A single turn carries every row of the set below to another of its rows. Some are shown first; where does it send the rows asked next?
rog: [ 30 -19   7  35  -6   5   9   7 -12  18  17   6  -3  -8  28   6]
zunam: [-23 -11  16  13   6  -1  17 -10 -27 -20 -10  10  14   9  30   8]
gal: [ -2   8   5   3  35 -19  19  -1   9 -11  28 -48   5   7  16 -24]
Negi: [ -6  21  16  33  27   8  -2 -13  -9   4  30  -1   4 -18  16   1]
gis: [-29   3 -29   9   8  -6   9   1  -2  -8 -15 -21 -24   7 -13  24]
sek: [  3   2   1   0  44 -18  20  12   9   3  28 -45   0   1  -2 -20]
Fop: [ 35 -28   2 -14  19  -6   9 -11  -4  -4  38  -1  -6  13  18 -27]
Dador: [  9 -22 -17 -17 -15   4  -3  -1  -7   4  -3  21 -24   4  -9  25]
ramar: [  6 -37 -10  -6  -7   2  17  20  -6  -3 -16 -10  25  -6  30  23]
Lotub: [  4 -24 -35 -17 -19 -11  -4  -1  -2  -6   0  13 -18  11  -5  22]
gupim: [  0 -16 -11 -22 -19  -6  -8   1 -13   0  -4  20 -26  18  -1  12]
rer: [ -1  26  16  31  21  15 -14 -10  -3  -3  26 -11  -2 -14  21   0]
senon: [  2  -6 -29   2  23  -8  33  30  10   6  23 -38   0  12   0  22]
Zafed: [  5  -9  14 -17  -3  -7 -16 -31  -8 -13   2  11 -17  -1   5 -22]
fofip: [ 27 -32   4  33   4   3  18   6 -17  17  12   7  -1 -13  32  -3]
fela: [-27  20  -7  -9  16   7 -15   6   6 -20   3 -19  24 -11  25  21]
fir: [-19  -7  21  27  -2  -6  16 -14 -23 -11 -13   5  14   5  24   9]
zume: [-23   1 -30  -7  -4 -14   2   9   0   5 -16 -13 -20  10 -13  23]
bufar: [ 35 -18  16 -22  11 -10   6  -3   4   3  41  -7   6   6  20 -24]
denev: [-26   9  -1 -12  17  12  -9   4   1 -25  -8 -27  27 -11  22  19]
garat: [ 26 -15  22 -16  30  -9   8   2  -6  -1  40 -13  -6   8   9 -30]
Fos: [-32   6 -38  -1   8 -16   7  -3   3  -9  -1 -21 -12   6 -17  24]
bif: [  5  -8 -38  -1  29 -12  27  17  11   9  31 -39   2   2  -8  13]
gefet: [  1   3  -2   3  44 -13  18 -14   2  -9  37 -36   2   7   5 -26]
Nufe: [ 23  -4 -15  -2  15  25 -13  25  13   7  21 -27  11 -23  27  15]
denus: [  1 -14   1 -14  -2 -12 -12 -31 -11 -24   6  18 -20  16   8 -17]
Memu: [ 22  -1 -20   9  13  12 -14  21  16  16  25 -23   8 -30  26  11]
Kepi: [ 12 -18  17 -17   1  -8 -11 -15 -16 -10   9  10 -26  11  11 -28]
ref: [ -9   4 -27  -4  25 -17  22  26  11  13  14 -36   0   8 -14  21]
vilup: [  4 -34 -21 -11  -5   3   5  23  -3  -8 -15 -10  19  -5  41  17]

rog turns into rer
vilup turns into zunam
denus turns into Fop
And these:
gis turns into Dador
Kepi turns into garat

